0: [5 7 5 7 8 5 1 6 2 3 4 6 4 3 4 2]
1: [5 4 4 4 4 5 5 3 5 6 4 5 4 5 4 5]
2: [6 5 5 4 5 5 4 4 2 6 1 7 6 4 3 2]
3: [4 3 4 4 3 4 6 5 5 5 5 4 5 6 5 6]
4: [5 2 4 3 2 4 6 4 6 6 5 3 4 6 5 6]
5: [7 2 4 3 2 5 5 1 5 8 4 4 5 6 5 6]
6: [4 7 4 9 8 5 3 6 3 2 9 2 2 5 5 4]
7: [4 6 5 6 7 4 3 5 5 3 6 4 4 4 4 4]
8: [1 7 6 5 6 3 5 8 6 0 5 6 3 1 4 3]
9: [2 6 5 5 5 4 4 6 7 1 7 5 3 3 5 4]
10: [4 4 5 3 3 5 5 4 4 5 2 6 6 4 3 4]
11: [9 4 3 5 5 5 3 3 0 9 2 4 7 8 5 3]
12: [4 4 5 2 4 5 5 4 4 5 2 7 6 4 4 4]
13: [1 6 6 5 5 4 5 7 7 0 6 5 3 2 5 5]
14: [4 3 5 3 2 5 5 5 5 5 3 6 6 5 4 5]
15: [1 5 6 4 5 4 6 7 6 1 5 5 4 2 5 5]
16: [3 5 5 5 5 4 4 5 6 4 4 6 4 4 4 4]
17: [3 5 6 4 5 5 4 6 3 3 1 7 5 3 3 2]
18: [4 3 5 3 3 5 6 4 6 4 3 6 5 4 4 5]
19: [5 6 4 7 8 5 2 6 2 3 5 5 4 4 5 3]
20: [4 5 5 5 5 4 5 5 5 4 6 4 5 5 5 5]
21: [3 5 5 5 5 5 4 5 6 4 4 6 4 4 4 4]
22: [5 5 4 6 5 5 4 4 4 5 5 3 4 6 5 5]
23: [8 2 4 2 2 4 5 1 4 8 2 4 5 6 5 6]
24: [4 6 5 6 7 5 2 6 2 3 3 6 5 3 3 1]
25: [4 5 4 7 6 3 4 4 6 2 9 1 1 5 6 6]
26: [4 6 5 6 7 5 1 6 2 3 3 7 5 3 3 1]
27: [4 4 5 4 4 4 5 4 4 5 4 5 5 4 4 4]
28: [6 6 4 7 9 5 2 5 3 3 6 4 3 4 4 3]
29: [1 5 6 4 5 4 6 7 5 0 5 5 4 2 5 5]
30: [2 5 5 4 5 4 4 5 6 2 3 6 4 2 4 3]
31: [5 5 5 6 7 6 2 5 1 5 3 6 6 5 4 2]
32: [3 4 4 3 2 4 6 5 6 4 5 3 5 5 6 7]
33: [5 6 4 6 7 5 3 4 4 5 6 4 4 5 5 5]
34: [4 4 5 3 4 4 5 4 4 5 1 7 6 3 3 3]
35: [1 6 5 5 5 4 5 7 7 0 6 5 4 2 4 4]

[7 4 3 6 5 5 3 3 4 8 7 2 4 8 6 6] 22 33
[4 6 4 9 8 4 3 6 3 2 9 2 2 5 5 4] 6 28
[3 4 5 2 3 5 7 5 7 3 3 6 5 3 4 5] 18 14
[4 4 5 3 2 4 7 4 7 4 5 3 4 5 5 7] 32 4
[2 4 5 2 1 4 7 6 7 3 4 5 5 4 5 7] 32 18
[7 4 3 5 5 5 4 2 5 7 6 2 3 7 5 6] 22 1
[4 4 5 4 4 4 5 4 4 5 3 6 5 4 4 4] 27 10
[3 5 6 4 5 5 4 5 3 3 1 7 5 3 4 2] 17 34
[3 4 4 4 3 4 6 5 7 3 7 2 3 5 6 7] 32 3
[9 5 3 6 6 6 3 3 0 8 3 4 5 6 4 3] 11 31
[7 4 3 6 6 5 4 3 3 8 7 1 4 8 6 6] 22 33
[5 4 4 6 5 5 4 4 3 6 6 4 5 6 4 5] 22 33
[4 5 4 6 5 4 4 3 6 4 9 0 2 6 7 7] 25 22
[3 3 5 2 2 5 6 4 7 4 2 6 6 3 4 4] 18 14
[4 6 5 7 7 4 3 6 5 3 6 4 4 4 5 4] 7 33
[4 4 4 4 3 4 6 5 5 5 5 4 5 6 5 6] 3 32
[7 4 3 5 5 4 5 3 5 7 6 2 4 7 5 6] 22 1
[6 4 4 6 5 4 4 4 6 6 6 3 3 7 5 6] 22 33
[3 4 4 3 2 4 7 4 8 4 5 3 4 5 6 7] 32 4
[3 5 4 5 4 4 5 5 5 4 6 4 5 5 5 5] 20 3
[5 2 4 3 2 4 6 4 6 6 5 3 4 6 5 7] 4 3
